Each path below is one point turned by a fixed rotation once a step. After each direction that follows a path, write how fast that rotation turns it, in deg/step (0 if it stays still).
Each turn is a multiple of 5 degrees from 10 to 175, or 0.
Each row of a path follows its step; steps can be skipped.
Path 1:
step 3: [ 21 -42 -25 -66  -5  13  14  19  50 -10 -15  14 -70   3  20 -18   9 -16
   2   3 -22   7  -4 -35 -24   9 -42  27   1 -25  -1  68 -42 -13  11  49
  38 -20   4  12  20 -30  -4  10  23 -13  36  33  -1  -9   6  -6   6  54
 -52  10 -20  -3 -13 -11  -2   1  -2   0   8  -8 -73  32]
step 4: [  4 -27  42 -28  27  18  11   7  31  30 -63  38  -7 -35   1 -16 -58  25
  28  26  23  11 -13 -24 -10 -10   3  -5 -13  18  -2 -26 -37  -2 -35 -12
 -29 -44  23  11 -45 -84   6 -23  16  36  -1  11 -20  -4  23 -28  -6  -5
  -9 -18   5  13   2  18   0  14 -62   3 -45  34  -9 -29]
step 5: [ 40 -13 -10  -8   5  16  32 -56 -14 -34 -18  25  26 -55  42   7 -31  -1
  28  12 -15   4   5  -7  19   2 -11  13 -13  -5  20 -11 -11 -19 -16  64
 -13 -14 -23  17  -7  -8  32  -2  58 -58 -16  39  36 -33  14  44 -29 -33
  20  31  21  33 -16  -1  38 -24 -35  16   6 -34   0  56]
step 10: [-34  19  50 -33 -15  47   5 -20 -19 -19  51 -16 -41   8 -12  12 -34  30
   4 -21   4  16  13 -68  28 -18  11  13  15 -51 -15 -16 -12 -13  39  23
  13  10 -29  17 -25  29   8  -8  25 -19  29  31  26  44  15 -19  -7   1
 -22   8  12  43  32   4  -9 -61  -9 -13   7  60 -13  43]
step 11: [-11 -26  40 -45 -75  -1  -5  23  17 -18  -4  23  -2  68  11  24   7 -26
  24  30   9   2  47  19   6 -41 -26 -17   6 -20 -26  -2 -10  60  32  26
 -35  23  40  16 -37 -10  -6 -29   2   7 -12  17 -24 -22  33  10  -9  15
   3   0 -45  10 -45   5  -6 -10 -63 -28  13   0 -33  -4]
step 12: [ 11 -42 -28 -45 -36   6  42  -9  16  10   0  -7 -20  13  12  45 -55  19
  15 -24  16   4 -17 -31  45  -1 -50 -26 -26 -16  33 -16  -1 -56 -29  41
 -11 -27  -5 -29 -46  34 -51   1  28   0   2 -40  16   0  32  -8   5 -21
 -41   3  -8 -43 -35  11   0  31 -11 -32 -38  15  -4  15]
step 16: [ -7 -87  10  17 -29 -16 -19 -13  21  19 -55  46  -3  24   3 -31 -40 -24
  19   3  -7 -43  28  -3  -6  14  51 -23   8  -8  -4  12  35 -20 -29  46
  10  21   6 -37 -13 -60 -24 -37   1 -23 -19  -7  32  35   7   1 -21 -11
  40  11 -17  57  -2  21   7 -19   7   2   0  -4  16  41]
step 18: [ 26 -37  -4 -19  20  -6 -72 -10 -27 -31   9  -5  10  14  -5   6 -46  19
   8   6 -64  -4  -5 -24  -5 -34  31  10  -3 -29 -47   0  13   4  32 -16
  39   9  36  18 -42 -12 -32 -25  -1   6  13  47  -2 -13  27   6  24  41
  27 -15  28 -25 -65 -39  34 -13   9 -10  -8  38  27  44]
step 20: [ 16 -45  81 -23  -3  20  37  13  12 -24  -6   1  39 -19 -14  14 -37  25
 -11  28 -21 -35  -6  -3   3  -5 -16 -28 -11  27  11  58  18 -18  23  -1
  -4  -2  30  25 -33  47   1 -18 -29 -33  46 -15 -20  14  11  32 -29  10
 -18  14 -13 -35 -41 -15 -76   3 -17  22  17  -3 -17  47]
step 26: [ 13 -35 -40 -15  30 -20  28  -4   3 -23 -36 -41 -38  36  10  -2 -34  -1
 -13 -13 -36  26 -21 -25 -22   6 -16  -7 -12 -21 -51  13 -34  24  -5  14
  -3  17  -2  29 -38 -21  51  10   4  -8 -46  32  43  34  13  48 -76   0
  18  40  10  -9 -31   4  20  26  14   8  46  25   2 -29]
[  6  -3   7  -7  -7  -4  -6   2   3 -13   1   0  -5  -4   1   6   1   0
  -7  -9  12  -7   0   8   4 -11  -2   2  -3   9  13   0   5   0   2  -6
   1   0   4   4  -3   5  -8   4   4   2   3  15  -9   2  11  -5 -12  -4
 -10   7  -7  -9   7  -5   4  -5   1   2  -9  10 -21  -4]
40
[ -2  -3  -6   9   0   5   0  -2  -2  -3  -2   6   6   3  -3   2  -2 -12
   6  -8 -15  -5   2   4  -6   6   5   3  13   1   2  -9   9  -6   4  -6
  -8   2   5   6  -9   5  -4   1  -9  -2  -7  -7  -2  24   0   7  -2   9
   3   6   4 -16  -1 -12  -6   7   7   5   7   6  -4  -3]
10
[  6  -6   3   5  15  -4  -7  -4  -3  -5   8 -11   0  12  -4  -9   2   6
   6   6   9  -1  -4  -9   2   4  -1  -7  -8   0   0 -17   1  -7  -2   5
   0   5   2   5  -1  -3   7  10  -5  -3   7  -7   6   3  -5  -2   5  -8
  15   2   0  -4 -10  -4   5 -10  -6   6   1   3 -21   2]
135
[ 11   0  11  15  -2  11   2  -5   4  -5   0  -2  10  -1  -2   8  10   0
  -8  -6  -8  11   0  -5   1  11  11   4  -2   6 -12   6   0 -11  -3   6
   1  -3  -1   0   9   3 -12   9  14  -1  -5  10  -2   4  -5   0  -5 -13
   7  -2  -4  -3  -6   4   0   2 -11   0  -8   9   6  -7]
90
[ 16   1  -4   0   2  -1  -4 -14   4  -4  -2   1   4   9   0   6   5   6
  11  12   1   2   3  11  -6   3 -15   5  14   6   2  10  -3   7  -8   2
  -1  12  -2   1  13  10   8 -16  -4   0  -2  -2   2   5   5   3   2 -11
  -6  12  -5   5  -3  -2  -9  -8  -6   1   1   2   1  -3]
125
[  3   5  13   0  -4   7   1  10  -4   2   7   1  -1   1 -10  13  -1  -6
  -6  -8   7   4  12  -4  -5   3 -10   4   0 -13  10   0  -2   4  -2  13
   2   1   0  -4  -2   2  -4  -2  -3   0  12 -19 -12  -2  -4   0   3  -1
 -10  -4   9  -6  -9   0   3  -6 -11  -4  14   4  -2  -9]
35
[  3   9 -13  -5   9  -6   0   2   9 -11   1  -5  11  -3  -6  14 -12  -2
   8   0  -6  -1   5   6  -5   4  12 -11  -7  -1   5   4 -10   5 -10   3
   2   2   2  -3   1 -15  -5   3  -6 -10   5   2  -7  -2 -10  -3 -12  -2
   7   2  -2   6   9 -10   1  -6   5 -11   3   8   4   0]
35
Path 2:
step 4: [ 28  12 -17  44  11  14 -23 -28  14 -28 -44  -5  12  -7  24 -19  34  20
  43 -11 -18 -25 -45  35  12  13  44  32  17  22  21 -17  -1 -52 -43   1
  27 -43 -49 -21  18  -5  12  -4  11  38  14  31 -17 -51  20 -48   8 -31
  19 -21  20  24 -48 -21 -11   9  -3  28  11  25   0  10]
step 6: [-35   2  25  17 -47 -23  11   6 -33 -12  53  12 -25  12  55  32  18  -7
   8  38 -10  14 -13 -22  -9 -12 -35  32 -41 -19 -65 -32 -35  -4  31 -22
 -50 -24 -17 -18 -22  22  28   8  25   8  -1  28  -6 -21   6  16 -50  30
 -24  -7 -29  26 -15  20 -34 -11  38  15  -3  17  -6  38]
step 8: [ 16  12  -2  19  58  16 -72 -21   1 -36 -33  14  -4 -20  25  -5 -16 -32
 -10 -11  -7  18  28  -5  23   2 -37  23   2  22  47 -10  30 -10  35  -9
  34  31 -24  18 -12  -6  11  -6 -35   3  65 -25  17  -6 -40  20 -46   1
 -20   4  31  33  16 -18 -34 -46  37  -6  31  22  17 -26]
step 11: [  0  13  34   1  -4 -38  19   2 -56  48  -1   3 -13  29  24   1 -38   9
 -37  30  -9   2 -15 -43 -12  60  42 -32 -13  27   4  28  30  48 -47 -15
  -8  27 -30  -6 -28  -7   7 -42   1   0  -8  18 -34  29  15 -18  10   9
 -13   5 -14 -47 -11 -29 -13  56  38 -34 -13   8 -14   5]
step 12: [-26 -53 -31  28 -14   9   4 -11  33 -59 -80  -3  -4 -22  -1 -32 -22  27
   6   2  41  34 -31 -19   2  -1  29   8   6 -18 -28 -29 -27  51  26 -23
   8 -10 -39   4  -5 -27  28 -38 -48   9   8 -30   2  13   3  -4  22  -5
 -27  -9 -16   8   0 -31   4  42  -1 -41  19  40  -4  19]
step 19: [-35  43   5  -8  18  -3 -53 -40   3   4  10  -9 -43  30 -42  -3   4   3
  -7   0  -7 -28  -6 -16  31  15 -39 -26 -35 -13   5   0  -2  81  -7 -32
 -28  35  22  45 -18  -7  13  23 -12   3  10  39 -21   7   9   4 -16  12
   2  39 -56   0 -40  52  -8 -26  19  17 -52   1  -2   6]
step 22: [ 29  24  14  12 -44  31 -35  56 -40  24  20 -33  -3  -8  41 -22 -11 -48
 -31  12  38  20  -1  31   6   4  32 -20  16   4 -10  15 -15 -54  15 -14
 -39  -2  -2 -11  31  40 -45  50   0 -39 -19 -29 -31   9  39 -17  20   0
 -23  -2  16   1  25  14   8  40 -14  16 -18  29  23  14]
step 23: [ 37  30  -7  15 -11 -10   4   7  30 -12   4 -11  19 -22 -25  25  11  35
 -12  24  67 -37 -56   0 -28   2 -16  34  61 -46 -12   8  11  21 -70 -16
  11  30 -27  -9  26  10   5  20   7 -20 -37  39 -23  -4  20 -39  13 -33
 -12  -5 -11   2 -18  -1 -48 -10  14  25  -9  -3  -7  53]
step 24: [ -6 -20  18  18  17 -36  21  12 -25 -51 -33 -38 -11  14  17 -29  -5  25
 -60 -40   8 -20  22  -1 -25  42  -8 -23 -17 -26   6 -13  21 -38   0  23
   3  42   8 -17 -18 -21 -13 -60  -4 -32  -3  53  49  36 -38 -26   8 -13
 -49   0   1   4  -4  43   2  -5  14   0 -12 -10 -48  22]
step 26: [ -1 -31  36 -28 -35  40  -4  -9  37   5   4 -27  23 -29  13  -4  30 -52
  25 -53   9  36 -33  10   8 -25   7  -5 -35 -20 -14  52  33 -41 -27  19
   6  16  21 -15  -2 -18 -29  20  22  26  -4 -14  -5 -10 -12  47 -17  13
   6 -32 -33  -9  23  43  44   0  15   3  25 -20   5 -70]
[ -4  11   0  -8   8  -3  -6  -1  -5  -8   1   2  -4  -5  -2  13  -4  -4
   1  12   6 -11  12   2  -2   0  12  -6  14   0   9   1  -2  -3   1  13
   4   2  -8  -6   3   5 -20  -5   3  -1  -1  -3   4  -4   7  -3  -1  -6
  -7  -5  -3   2  -1   5 -10   3  -9  -2  11  -8  14   3]
55
[ -4   8  -3  -2 -20   0   4   3  -2  -8  -8  -4   1   6  -2   3  -2   0
   1  -8   8  -7  -9   2  -4  -7 -12  -5   5   3  -1  11  15  -5   6  -3
 -10  14   9   4  -6  -6   1   6   6   0   1   3   4  -1   4  -8   4 -16
   3  10   5   2   6  10   5   2 -10  -9   2  -4   8   1]
10
[  6  -4  10   0  -6  -7  15   1  -9   2  13   0   1  -1   5  -1  -1  -1
  -2   5 -11   3  13  13  -4  -5  -5   0   5   9  -9   2 -12   6  -9  12
 -11  -8   4 -12  -5   0   3  13   3   2   6 -11   4   0 -13  -4   0   1
  -5   6  -4   6   0   5   8  -2 -10  -8   3  -3   0   3]
95
[  4  -4  -1  11  -3   1  -4  12  -3  17  -1  -9  -1  -2   2  10  -6  -8
   3 -16 -16  -6   7   8   2  -4   0   3   1   0   1  15   3   8  -2   2
   0  -8  -2  -4   1  -7  -2  -5  -9  -1   0   3  -4  -3  11   4   5 -14
   4  -4   6   4   7 -11   0  -3  -1  17   3   2   3   9]
60
[-10   2  -4   4   2  -6   9   5   4   3  12 -10  -1   0   3   0  -2   0
  -7  -2   8   0   5   2  -3   0  -7  -1   4  11   2  -2 -15  -3   6   0
  12   5   8   1   0 -12  -1   6  -5  -4 -10  10  -4 -11   4 -11 -14  -7
   8  -3  -7 -15 -15   2  -3  -9   5   3 -10  -6   0   6]
80
[-14  -2   0  -6   4   6   1  16   3  13   9   3   3  -4  12   3   2  -5
   4  -2   5   2 -10  -6   4   7   3 -18   5   2 -12   2   5  -8  -4   6
  -6  -6  -4   2   2  11  10  -1  11   2  -7   1  -4  -8   2  -8   1  -4
  -4   3   1  -1  -9 -16   5   3  -1  -7   9   9   3  -1]
65
[  5   8   8  -1   8   3  -4  -1   6   8   3  -9  -6   0 -17   0   2   4
  19   0   1   6  -4  -6   1   1   4   1   3  12  -4   3   2  -2 -10  -3
  -2   5  -1 -23   3 -10  -1   1   4  -7   1   9   7  -6  -8 -10  -7   1
  -1   1   4  -7  17  -2  -6  -3   4  -6   1   8   0  -5]
115
